The rows below come in pairs that one turn or mirror swaps. Which row does each named row swap with?
Posol: | -4 |  4 |  3 | 12 |  9 | -3 |  6 |  4 | -2 | -4 | -7 |  3 | 17 |  3 |  3 |  2 | 11 |  5 |  9 |  8 |  5 | -2 | -2 | -2 |  1 |
Leka: |  4 |  0 | -5 |  1 | -2 | -2 |  2 | -1 |  5 | -2 | -2 |  2 | -4 | -1 | -2 |  2 | -6 |  5 |  1 | 17 | -2 | 13 | -9 | -7 | -8 |
kuve: |  -3 |  -3 |   0 |   1 |   2 | -13 |   4 |   6 |  -1 |  -1 |  12 |   3 |   9 |   1 | -14 |   0 |  -7 |   6 |  11 |   9 |   3 |  -7 |  -3 |  -3 |  -1 |
Mebom: |  -6 |  -8 |   3 |   9 |   4 |   3 |  10 |  12 |  -8 |  -3 |   3 |  11 |   3 |  -6 |  -9 |  -7 |   5 |   7 |   9 |   2 |   4 |   5 | -15 |  -5 |  -5 |
mef: |   0 |   2 |  -4 |   4 |   3 |   7 |  10 |  -3 |  -1 |   8 |  -2 |   0 |  10 | -12 |  -2 |   0 |   6 |   2 |   8 |   6 |  10 |  10 |  -3 |   5 |  -4 |
noda: |  -3 |   1 |  -3 |   9 |   9 | -12 |  -4 |   7 |  -6 |  -1 |  -8 |   6 |   7 |  -3 | -10 |   6 |   0 |   1 |  11 |   3 |  -4 |  -3 |   2 |  -2 |   8 |
bov: |  -4 |  -5 |  -1 |  -1 |   2 | -16 |   2 |  13 |   1 |   0 |  -3 |   7 |   4 |   9 | -14 |   3 |   0 |   6 |  16 |   4 |   1 |  -2 |   0 |  -4 |  -2 |
sos: |  -4 |  -3 |   1 |  -2 |   9 |   0 |   7 |  11 |  -4 |  10 |  -2 |  -6 |   7 | -11 |   0 |  -1 |  10 |   6 |   1 |   5 |   9 |   6 |   0 |   4 |  -8 |
vud: |  -2 |  -3 |  -2 |   1 |   5 |  -4 |   2 |   7 |  -4 |   3 | -14 |   1 |  -2 |  -1 |   3 |  -2 |   8 |   1 |   9 |   7 |  -2 | -10 |  -4 |  -3 |  -4 |
teven: | -10 |   6 |  -6 |   6 |  -3 |   0 |  -2 |  -3 |   5 |  -7 |   9 |   0 |   0 |   1 | -12 |  -1 |   6 |   1 |   7 |  16 |  -4 |   3 |   1 |  -2 |  -8 |
miza: | -10 |  -6 | -13 |  -2 |   5 |  -4 |   1 |  11 |  -3 |  -5 |   4 |  11 |  13 |  -4 | -13 |  -3 |  10 |  -5 |   4 |   1 |   4 |   2 |  -7 |  -6 |   4 |
napi: | -9 | -5 |  8 |  2 |  6 | -9 |  1 |  2 |  4 | -3 | 11 | 11 |  3 |  6 | -4 | -7 |  5 | -4 |  5 |  2 | -5 |  1 | -4 |  3 |  1 |
Lovi: |  -1 |  -8 |   2 | -11 |   3 |  -1 |   2 |   6 |  -2 |   2 | -15 |   0 |  12 |  -2 | -14 |   3 |   9 |   4 |   4 |   4 |  -1 |  -1 |   0 |  -3 |  -1 |
nekeb: |  -4 |  -7 |  -5 | -12 |   3 | -16 |   7 |   8 |  -1 | -11 |   7 |  -2 |  12 |  -9 | -13 |   0 |   1 |   4 |   4 |   5 |   2 |   5 |  -4 |  -6 |  -3 |
ruf: |   2 |  -4 |  -4 |  -2 |   0 |   3 |   6 |   7 |  -4 |  -3 |  -2 |   8 |  10 |  -9 | -12 |  -5 |   0 |   6 |   1 |   2 |   9 |  10 | -17 |  -4 |   2 |
gamum: |  -4 |   1 |   4 |   4 |   7 |  -4 |  -2 |  -2 |  -2 |  -3 |  -4 |  15 |  -3 |   0 |  -5 |   1 |   1 | -10 |   9 |   2 |  -5 |   4 |   1 |  -4 |  -4 |
gozi: | -2 |  1 | -6 | -2 |  5 |  1 |  3 | -4 |  0 |  2 | -5 | -5 |  2 | -6 |  4 |  7 |  6 | -6 |  2 |  5 |  3 | 13 |  4 | -1 | -5 |
gimi: |  -3 |   7 |  -1 |   0 |   1 |  -5 |  -3 |   5 |  -1 |   3 | -10 |   2 |  12 |   0 |  10 |  -1 |  10 |   4 |  11 |   9 |  -8 |   0 |  -3 |   1 |  -1 |
daba: | -6 |  1 |  0 | 13 |  3 |  0 | 10 |  5 |  0 | -5 | -5 |  5 | -9 | -2 | -2 | -1 | -7 |  3 |  1 |  9 |  4 | 10 | -2 | -2 | -2 |
Nenot: |  -8 |  -4 |   1 |  -1 |   7 | -17 |   2 |   5 |   0 |  -5 |  -6 |  -1 |  11 |  -5 |  -2 |  -1 |  22 |   0 |   4 |   4 |   3 |   2 |  -2 |   2 |   3 |
Rige: | -2 | -5 |  4 | -8 | -3 | -3 |  4 | 16 | -2 | 11 |  0 | -2 |  8 | -2 | -9 | -6 |  3 | 12 |  4 |  8 |  3 | -1 |  0 | -2 | -6 |
Boz: | -8 | -3 | -5 |  7 |  4 |  6 |  2 |  9 | -1 |  1 | -4 |  1 |  9 | 13 | -2 | -3 |  8 |  5 | 10 |  8 | -3 | -6 |  1 |  1 | -1 |
melob: |  -3 |  -2 |  -8 |  10 |  -5 |   2 |   2 |   3 |   4 |   0 |   3 |  -7 |  -3 |  -3 | -10 |  -4 |  14 |   2 |   8 |  10 |   7 |   9 |  -2 |   6 |  -4 |
fopa: |  -3 |   2 |  -4 |   5 |   1 |  -1 |   3 |   4 |  -2 |   0 |   8 |   3 | -12 |  -8 | -12 |  -1 |  -4 |   3 |   4 |   8 |  -2 |  -2 |  -4 |  -3 |  -3 |
Rodo: |  -4 |  -3 |   4 |   7 |   2 |  -3 |   6 |   4 |  -3 |   2 |   2 |   7 |   1 |  -3 | -24 |   1 |  10 |   3 |  13 |   4 |  -3 |  11 |  -3 |  -1 |  -3 |
zupud: | -10 |   4 |   4 |  -4 |   2 |  -5 |   7 |   9 |  -3 |  -3 |  10 |   9 |   5 | -10 |  -5 | -15 |   5 |   4 |   3 |   5 |  -4 |   7 | -14 |  -4 |  -5 |
Ganu: |  -6 |  -1 |  -2 |  -6 |   7 | -13 |   3 |   1 |  -3 | -14 |   0 |   8 |   2 |   7 |  -6 |  -2 |   3 |   2 |   8 |  11 |  -8 |  11 |   2 | -11 |  -5 |
muram: |  -1 |  -3 |  -6 |  12 |   5 | -10 |   2 |   6 |  -3 |  -8 |   2 |   5 |  17 |  -2 | -18 |  -1 |  13 |   4 |  13 |   7 |   1 |  11 |  -2 |  -4 |  -2 |
kibo: |   2 |  -4 |  -2 |   1 |   1 |  12 |   7 |   5 |  -2 |  -5 |  -5 |   1 |   1 | -10 |  -4 |   5 |  13 |   5 |   7 |  12 |  -4 |   2 |  -1 |   2 |  -3 |
nesa: | -1 |  2 | -4 |  6 |  1 |  6 | -3 |  7 | -1 | -5 |  6 |  2 |  9 | -1 |  8 | -4 | -7 |  3 |  8 |  6 | -7 |  6 | -4 | -4 | -4 |
Rif: |  -7 |  -5 |   2 |   1 |   7 |  -4 |   6 |   4 |  -5 | -12 |   4 |  13 |   2 |  -2 |  -8 | -10 |  -3 |  -4 |   7 |   5 |  -7 |   0 | -11 |  -9 |  -4 |
sofup: |  -7 |  -1 |   0 |   9 |   2 | -17 |  -1 |   7 |  -3 |  -3 |  -9 |   6 |   7 | -14 | -12 |   1 |  12 |   6 |  10 |   5 |   7 |   5 |  -5 |   0 |  -1 |
zal: |   3 |  -4 | -15 |   5 |   2 |  -3 |   4 |   1 |   0 |  -3 | -12 |  -2 |  -1 |  -3 |  -2 |   9 |   5 |   3 |   5 |  10 |   3 |  12 |  -4 |   2 |   2 |
kon: |  -4 |  -2 | -10 |  -4 |   2 |  -4 |   8 |   2 |   1 |  -1 |  11 |   3 |  23 |  -2 | -12 |  -4 |   3 |   5 |  10 |   8 |   4 |   1 |  -3 |  -2 |  -1 |
Posog: | -2 | -6 | -3 | -1 |  3 | -9 |  9 |  8 |  2 | -7 | 20 |  0 | 14 |  1 | -9 | -5 |  5 |  3 |  7 |  4 |  4 |  3 | -4 | -5 | -1 |
boga: |  -3 |   2 |   0 | -11 |  -1 |  -8 |   5 |   1 |   4 |   2 |   3 |   4 |  -4 |   0 |  -7 |  -9 |  -3 |   2 |   5 |  10 |  -5 |  12 |  -5 |  -4 | -14 |
vari: |  -4 |  -1 |  -6 |  -6 |   3 | -20 |   0 |   9 |   0 |  -2 |   2 |   1 |  19 |   3 |   5 |  -2 |   7 |   4 |   6 |   6 |   0 |   6 |  -2 |  -5 |   0 |
vemud: |   4 |  -6 |  -8 |   2 |  -2 |   3 |   3 |  -1 |   4 | -16 |  -2 |   2 |   2 |   1 |  -8 |  -3 |   4 |   5 |  -3 |  16 |   1 |  10 |  -5 |   1 |   2 |
vasi: | -5 |  0 |  4 | -5 |  4 | -8 |  4 | 18 | -7 |  5 |  0 |  1 |  8 | -6 | -8 | -8 |  3 |  7 |  5 | -4 |  1 |  1 | -1 |  3 | -5 |
mobad: |  -9 |   0 |   5 |  -1 |  -1 |   2 |   7 |   5 |   3 |  -1 |  13 |   4 |   0 |   0 |  -9 |  -8 |   8 |   5 |  11 |   6 |  10 |   0 | -13 |  -3 |  -7 |
ganan: |  -4 |  -6 |   8 |  -6 |   9 | -15 |   8 |   7 |  -6 |  -8 |   5 |   8 |   4 |   5 |  -5 |   2 |   7 |   8 |  10 |   3 |  -6 |   9 |   2 |   2 |   2 |
kagig: | -9 |  4 |  2 | -2 |  3 |  1 |  0 |  0 |  0 |  8 |  3 | -5 |  0 | -6 | -8 | -3 |  5 | -1 |  5 |  9 |  1 | 16 |  6 |  2 | -8 |
zasas: |  -4 |  -4 |  -9 |   1 |   0 |   6 |   3 |   0 |   1 |  -6 |   1 |   6 |   6 |  -6 |  -7 |  -3 |  -2 |  -3 |  -5 |   8 |   2 |   8 | -11 | -14 |  -3 |
kuzo: |  -6 |  -4 |  -7 |   1 |   1 | -16 |  -3 |   7 |  -1 |  -5 |   3 |  -3 |  19 | -11 |  -5 |  -1 |   0 |   8 |  10 |  12 |   3 |   7 |  -3 |  -7 |   1 |
sini: |  -2 |   0 |  -2 |   0 |   3 | -19 |   4 |   4 |   0 |  -4 | -16 |   2 |  12 |  -3 |   3 |  -5 |  -2 |   5 |   4 |   9 |  -2 |   8 |  -4 |  -2 |  -2 |
kame: | -4 | -2 | -3 | 16 |  7 | -6 | -2 |  2 | -4 | -8 | -7 |  6 |  6 | -2 | -4 |  4 |  4 |  1 | 15 |  2 |  1 |  3 | -4 |  4 |  7 |
Zesur: |   3 |   3 |  -7 |  -5 |   2 |   8 |   2 |   4 |  -1 |   3 |  -6 |   0 |  15 |   9 | -10 |   1 |   5 |   4 |   3 |   8 |  -2 |   1 |   2 |  -2 |  -2 |
peb: | -2 |  1 |  7 | -5 |  0 | -3 |  9 |  1 |  0 |  0 |  5 | -1 | -2 | -6 |  4 | -5 |  7 |  3 |  3 |  7 |  0 | 18 | -3 |  4 | -7 |
tever: |  -5 |  -4 |  -3 | -19 |   6 |  -7 |   3 |   5 |   0 |  -4 |   5 |   5 |   2 |   8 | -10 |  -1 |   6 |   7 |   6 |   9 |   3 |   7 |  -3 |  -4 |  -2 |
Kal: | -7 | -6 | -4 | -3 |  6 |  0 | -2 |  4 |  1 | -6 | 13 |  2 | 20 |  0 |  0 | -3 | -2 |  2 | 10 |  9 | -1 |  8 | -6 | -4 | -1 |
gola: | -4 | -2 | -1 | -1 |  3 | -1 |  2 | -4 |  4 | -9 | 14 |  3 | -1 | -5 | -1 | -2 | 14 |  0 |  5 | 12 | -3 |  9 | -8 | -7 | -8 |
gel: |  -5 |  -6 |   5 |  -5 |   7 |   5 |   5 |   5 |  -1 |   1 |  -6 |  -1 |   6 |   0 | -15 |  -3 |  15 |   6 |   6 |   9 |  -4 |  16 |  -2 |   0 |  -3 |
Gedi: |  -5 |  -1 |   0 |  -6 |   5 | -19 |   3 |   7 |   0 |   2 | -10 |   5 |   9 |   4 | -16 |  -3 |  -1 |   2 |   0 |   6 |   1 |   8 |  -1 |   0 |   1 |
kogak: |  -5 |  -5 |  -3 |  -6 |   0 | -13 |   4 |   6 |  -2 |  -5 | -13 |   0 | -11 |  -5 |   3 |  -4 |   6 |   4 |   4 |   8 |   7 |   8 |  -4 |  -2 |  -2 |
fut: |   3 |  -3 |   3 |  10 |   4 | -13 |   6 |   8 |   0 |   0 |   1 |   4 |   0 |  -6 |   8 |   2 |  10 |   9 |   2 |   8 |   1 |  -5 |  -4 |  -4 |  -4 |
lutor: |  3 | -1 |  2 |  7 |  5 |  1 |  8 |  2 |  1 |  5 | -2 | -5 |  6 | -5 |  6 |  3 | 11 |  1 |  8 |  2 |  8 |  9 |  2 |  4 |  0 |
rov: |  -4 |  -5 |  -8 |  -7 |   4 | -11 |  10 |   7 |  -3 |  -6 |   6 |   5 |   4 |   3 | -24 |   0 |   4 |   3 |   4 |   8 |  -2 |  13 |  -3 |  -2 |  -2 |
fure: |  -6 |   1 |  -4 |   6 |   3 |  -4 |   7 |  10 |  -2 |  -2 |  11 |   2 |  -8 |   0 | -17 |  -4 |   7 |   6 |   6 |   7 |   1 |  -5 |  -2 |  -2 |  -8 |
zere: |  -6 |  -1 | -15 |  17 |  -5 |  -4 |   1 |   6 |   2 |  -4 |  -4 |  -3 |   4 |  -1 |  -7 |   0 |   5 |   5 |   6 |  13 |   1 |   0 |  -5 |  -4 |   5 |
teg: |   5 |  -5 |  -5 |  -5 |   5 | -10 |   0 |   8 |  -1 |   2 |  -8 |  10 |   5 |   3 | -17 |   1 |  16 |   2 |   3 |   4 |   7 |  10 |  -2 |  -2 |  -4 |
luvut: | -4 | -2 | -9 |  4 |  2 | -8 |  3 |  8 | -1 | -3 |  5 |  2 | -8 |  2 | 12 |  1 |  6 |  5 |  1 |  6 |  5 |  7 | -4 | -4 | -2 |
fuva: |  -1 |  -2 |  -5 |  -2 |   9 |  -4 |   6 |   1 |  -4 |  -8 | -12 |   4 |   3 |  -4 |   7 |   3 |   4 |   6 |  -1 |   9 |   7 |  13 |  -5 |  -4 |   3 |
goful: | -6 | -2 |  1 |  8 |  2 |  4 | -1 |  3 | -4 | -1 |  0 |  8 | 16 | -1 |  3 | -6 | -8 |  0 |  3 |  6 |  0 | 14 | -4 | -5 |  1 |
dere: |  -5 |  -7 | -15 |   4 |   0 |  -2 |  -3 |  10 |   5 |  -5 |  -3 |  -1 |  11 |   0 |  -4 |  -5 |   9 |   5 |   1 |  11 |   4 |  10 | -14 | -12 |   1 |
pures: |  -3 |  -3 |  -3 |   1 |  -1 | -13 |   5 |  10 |  -1 |  -9 |  -3 |   2 |  -2 |  -8 |  -7 |  -3 |  -1 |   6 |   2 |  10 |   1 | -13 |  -3 |  -4 |  -2 |
pono: | -2 |  4 |  2 | 14 |  7 | -2 |  5 | -2 | -3 |  8 | -3 |  3 |  1 | -6 | -1 |  3 | -3 | -1 |  4 |  5 |  8 |  4 |  1 |  3 | -1 |

miza is swapped with kibo
lutor is swapped with Posog
teg is swapped with vemud
ruf is swapped with Zesur
goful is swapped with Rige
kagig is swapped with kuzo

